128 stands for zero in the data rows.
Here is a table of points, one per row:
"146 161 119 088 140 085 107 205 046 120 153 120 156 233 139 150 146 155 140 117 125 107 132 122 112 131 138 110 122 104 139 114 163 123 135 146 108 122 126 126 131 124 098 153 137 144 101 137 124 106 126 095 147 166 118 132 109 123 125 118 129 095 082 137"
"121 065 098 055 159 166 122 185 155 073 128 221 187 143 112 188 114 101 128 163 126 158 135 147 130 136 152 157 143 097 110 116 111 132 113 117 148 115 140 110 131 120 135 110 113 125 130 136 123 120 135 151 104 094 135 118 157 148 157 163 097 142 120 121"
"126 129 155 132 172 153 091 180 166 140 079 128 147 115 075 164 100 116 160 079 082 114 084 150 114 137 094 081 103 219 080 188 173 091 098 127 142 129 143 140 098 130 124 131 142 112 148 128 055 165 086 133 184 125 162 153 107 123 126 125 167 114 142 056"
"113 146 166 137 092 130 171 092 119 126 166 110 163 104 146 104 124 125 102 076 085 134 171 119 147 093 128 101 180 142 096 112 175 094 125 183 125 148 179 120 032 151 173 180 132 122 125 143 076 053 118 159 131 118 135 172 119 101 132 229 124 190 096 092"
"142 167 151 082 141 168 194 102 113 186 113 175 077 122 135 159 193 151 130 104 157 094 078 098 153 113 109 142 151 124 087 105 159 099 154 136 172 140 137 173 157 150 154 127 149 099 170 113 161 172 174 129 114 135 126 111 140 114 142 126 150 116 153 094"
"107 142 098 120 141 153 106 077 171 094 116 125 187 142 061 080 120 148 100 096 176 114 129 107 149 151 114 140 122 132 139 096 172 125 133 079 111 146 148 150 167 132 129 167 129 090 172 070 163 125 180 142 116 143 126 101 120 100 103 156 135 098 147 120"
"130 095 121 186 133 172 056 156 090 130 226 136 148 036 155 142 151 143 143 112 148 117 113 135 102 128 168 170 121 122 123 146 134 162 097 142 146 104 135 134 133 130 117 127 107 141 115 141 119 134 150 116 158 116 091 124 124 125 144 132 113 112 124 132"
"157 096 134 187 145 159 178 160 097 126 178 064 147 162 070 148 202 119 102 152 140 096 103 098 156 095 118 104 128 141 159 103 095 118 153 098 129 147 148 137 150 141 124 151 152 111 158 108 132 120 145 152 082 135 177 090 142 120 099 121 133 119 118 119"
"068 136 064 126 170 179 129 064 130 084 059 118 175 148 197 123 181 136 137 149 113 138 124 139 106 113 124 152 129 158 137 117 109 130 120 158 117 115 136 129 119 149 109 104 125 140 105 136 108 139 121 086 170 146 126 119 138 140 123 130 099 109 108 138"
"155 085 120 092 186 174 166 158 156 194 160 046 159 162 224 123 077 098 147 136 160 141 156 123 133 162 132 106 115 134 142 132 123 128 118 097 153 120 092 115 123 096 160 125 097 109 122 094 145 132 107 147 121 107 098 148 133 142 150 133 124 154 163 138"
"068 224 146 131 166 164 122 159 137 059 123 073 052 122 088 138 101 097 111 143 139 132 138 128 113 134 133 146 124 107 119 157 124 140 135 128 110 067 151 104 120 157 131 109 118 127 088 157 154 122 145 116 135 128 112 127 137 131 149 133 128 133 134 130"
"036 073 163 159 051 091 161 150 203 199 176 128 087 144 100 172 134 130 142 138 116 150 125 137 118 147 131 164 113 122 112 121 129 134 137 141 102 123 132 125 137 131 126 105 110 142 109 115 125 123 126 074 147 157 119 139 145 145 122 142 112 110 118 138"
"099 146 117 154 089 072 086 096 136 121 168 156 147 121 195 162 093 080 101 136 192 128 106 115 150 105 072 116 127 138 101 130 147 077 131 100 170 146 165 142 143 122 120 141 169 090 123 128 127 196 179 143 120 177 148 087 120 120 115 123 149 124 144 095"
"199 142 157 096 179 061 045 106 197 188 120 148 121 139 119 112 199 112 099 124 130 124 126 137 134 112 126 151 125 136 129 145 101 151 128 160 094 108 130 125 128 163 112 113 104 139 100 153 121 099 143 113 139 140 113 123 142 134 128 136 117 145 145 135"
"162 168 094 128 008 198 070 149 095 151 085 104 109 149 107 123 185 112 138 125 143 181 152 117 142 136 131 142 127 117 136 148 129 125 129 103 151 145 111 102 113 096 136 101 119 125 142 116 113 145 113 164 118 110 094 150 146 171 134 143 110 136 132 140"
"111 117 180 125 117 109 072 167 149 096 069 128 051 124 198 130 091 162 108 134 130 109 107 100 160 108 148 124 113 136 172 064 125 139 146 111 148 162 128 141 135 131 125 151 138 133 166 095 120 089 100 155 092 121 140 091 133 101 105 140 144 101 127 143"
"186 197 080 068 095 102 215 136 117 162 126 102 114 054 141 144 101 140 102 120 123 149 120 135 111 154 151 160 094 140 124 142 118 161 108 138 107 122 161 117 132 131 081 123 109 148 117 153 109 135 136 111 132 134 160 111 119 118 114 128 128 112 125 137"
"073 095 149 075 156 054 163 137 061 119 126 119 124 064 079 057 135 107 164 152 135 152 128 126 124 119 112 153 109 120 143 121 134 124 148 120 150 113 125 106 149 121 125 114 134 131 146 111 096 159 111 153 142 120 087 136 144 162 140 142 103 156 143 145"
"147 078 179 117 126 112 149 095 137 056 123 175 103 072 133 213 177 163 120 106 117 118 153 103 138 122 100 095 100 118 172 146 131 116 143 114 094 120 099 139 121 126 115 140 121 127 106 116 149 102 109 116 105 149 131 149 121 145 100 102 164 133 106 162"
"082 084 147 072 126 127 116 077 182 144 120 066 120 132 108 094 123 177 117 103 116 113 122 141 118 108 142 114 118 084 149 156 128 144 135 134 129 137 122 146 115 098 116 109 146 150 094 176 137 134 142 145 118 111 173 129 120 118 143 082 119 112 079 123"
"178 158 118 104 075 140 167 137 213 108 164 161 098 120 111 093 137 095 180 171 120 103 158 156 084 135 130 075 163 156 170 096 106 115 101 107 156 135 067 099 122 100 135 150 141 105 119 121 141 135 108 135 144 097 100 138 103 119 133 104 114 142 142 126"
"221 059 153 157 131 149 151 086 132 064 120 075 071 184 102 116 060 130 130 120 117 155 133 145 124 130 126 166 151 116 121 152 126 122 132 167 121 116 136 142 146 155 109 116 139 155 134 149 103 148 162 085 150 130 112 121 141 138 131 132 128 118 130 136"
"166 148 080 183 161 136 100 186 131 187 081 127 176 041 106 136 072 155 124 127 107 133 151 116 143 097 109 118 142 085 153 095 133 105 173 137 105 137 110 148 136 129 150 128 161 150 112 127 158 117 106 096 109 145 151 132 130 120 109 112 131 116 112 165"
"119 183 096 151 116 101 128 131 153 071 203 147 180 170 163 094 116 165 120 118 088 112 097 116 145 112 141 110 084 107 115 141 134 158 168 131 110 141 094 143 137 150 128 084 149 155 164 146 128 115 093 139 115 132 134 142 146 112 103 103 155 144 149 163"
"100 104 144 173 076 083 152 163 086 149 073 179 166 122 194 073 116 116 142 100 121 117 137 147 127 150 150 134 148 128 150 175 095 141 122 130 094 094 141 123 142 158 107 108 126 121 139 139 150 127 165 124 138 093 124 128 161 161 133 127 137 101 108 100"
"105 131 130 117 135 206 112 069 052 198 126 174 106 146 100 090 056 124 108 161 116 100 108 125 128 115 143 100 091 130 149 127 107 130 119 126 118 126 102 136 120 142 109 130 133 147 112 140 118 085 124 108 118 158 139 132 124 126 104 118 163 132 112 148"
"174 115 152 237 154 073 167 073 120 141 065 166 127 166 101 122 149 112 136 157 153 159 121 130 126 151 165 124 097 094 103 122 140 148 109 108 165 104 141 094 109 089 145 129 117 134 118 126 139 138 100 159 141 112 118 121 128 129 159 139 097 126 128 134"
"111 187 083 133 186 075 095 057 088 117 175 118 097 134 121 159 118 117 164 126 119 159 162 144 128 160 152 120 167 139 126 113 086 127 114 116 140 172 106 116 134 089 145 133 103 117 155 097 126 139 105 127 098 079 123 153 144 162 158 111 117 136 123 101"
"110 081 117 129 086 119 121 161 080 109 093 122 118 141 132 103 142 127 120 165 120 102 143 159 101 157 075 137 203 164 059 134 103 153 086 157 095 161 106 130 131 100 174 151 095 123 123 143 193 137 102 139 127 134 140 133 022 063 129 064 127 186 201 144"
These points spread out most along one direction. Take the direction at right angles to it along which they spread out most. Go by this last direction. For each point below, how far along it does it lie, from 0 to 99? 50 is the average, and the first point above lies past it. One standard deviation of the points above along it is 16.
"111 187 083 133 186 075 095 057 088 117 175 118 097 134 121 159 118 117 164 126 119 159 162 144 128 160 152 120 167 139 126 113 086 127 114 116 140 172 106 116 134 089 145 133 103 117 155 097 126 139 105 127 098 079 123 153 144 162 158 111 117 136 123 101" 33
"068 224 146 131 166 164 122 159 137 059 123 073 052 122 088 138 101 097 111 143 139 132 138 128 113 134 133 146 124 107 119 157 124 140 135 128 110 067 151 104 120 157 131 109 118 127 088 157 154 122 145 116 135 128 112 127 137 131 149 133 128 133 134 130" 64
"121 065 098 055 159 166 122 185 155 073 128 221 187 143 112 188 114 101 128 163 126 158 135 147 130 136 152 157 143 097 110 116 111 132 113 117 148 115 140 110 131 120 135 110 113 125 130 136 123 120 135 151 104 094 135 118 157 148 157 163 097 142 120 121" 45
"221 059 153 157 131 149 151 086 132 064 120 075 071 184 102 116 060 130 130 120 117 155 133 145 124 130 126 166 151 116 121 152 126 122 132 167 121 116 136 142 146 155 109 116 139 155 134 149 103 148 162 085 150 130 112 121 141 138 131 132 128 118 130 136" 65
"166 148 080 183 161 136 100 186 131 187 081 127 176 041 106 136 072 155 124 127 107 133 151 116 143 097 109 118 142 085 153 095 133 105 173 137 105 137 110 148 136 129 150 128 161 150 112 127 158 117 106 096 109 145 151 132 130 120 109 112 131 116 112 165" 64
"147 078 179 117 126 112 149 095 137 056 123 175 103 072 133 213 177 163 120 106 117 118 153 103 138 122 100 095 100 118 172 146 131 116 143 114 094 120 099 139 121 126 115 140 121 127 106 116 149 102 109 116 105 149 131 149 121 145 100 102 164 133 106 162" 62
"082 084 147 072 126 127 116 077 182 144 120 066 120 132 108 094 123 177 117 103 116 113 122 141 118 108 142 114 118 084 149 156 128 144 135 134 129 137 122 146 115 098 116 109 146 150 094 176 137 134 142 145 118 111 173 129 120 118 143 082 119 112 079 123" 68
"111 117 180 125 117 109 072 167 149 096 069 128 051 124 198 130 091 162 108 134 130 109 107 100 160 108 148 124 113 136 172 064 125 139 146 111 148 162 128 141 135 131 125 151 138 133 166 095 120 089 100 155 092 121 140 091 133 101 105 140 144 101 127 143" 52
"178 158 118 104 075 140 167 137 213 108 164 161 098 120 111 093 137 095 180 171 120 103 158 156 084 135 130 075 163 156 170 096 106 115 101 107 156 135 067 099 122 100 135 150 141 105 119 121 141 135 108 135 144 097 100 138 103 119 133 104 114 142 142 126" 21
"073 095 149 075 156 054 163 137 061 119 126 119 124 064 079 057 135 107 164 152 135 152 128 126 124 119 112 153 109 120 143 121 134 124 148 120 150 113 125 106 149 121 125 114 134 131 146 111 096 159 111 153 142 120 087 136 144 162 140 142 103 156 143 145" 48
"110 081 117 129 086 119 121 161 080 109 093 122 118 141 132 103 142 127 120 165 120 102 143 159 101 157 075 137 203 164 059 134 103 153 086 157 095 161 106 130 131 100 174 151 095 123 123 143 193 137 102 139 127 134 140 133 022 063 129 064 127 186 201 144" 16
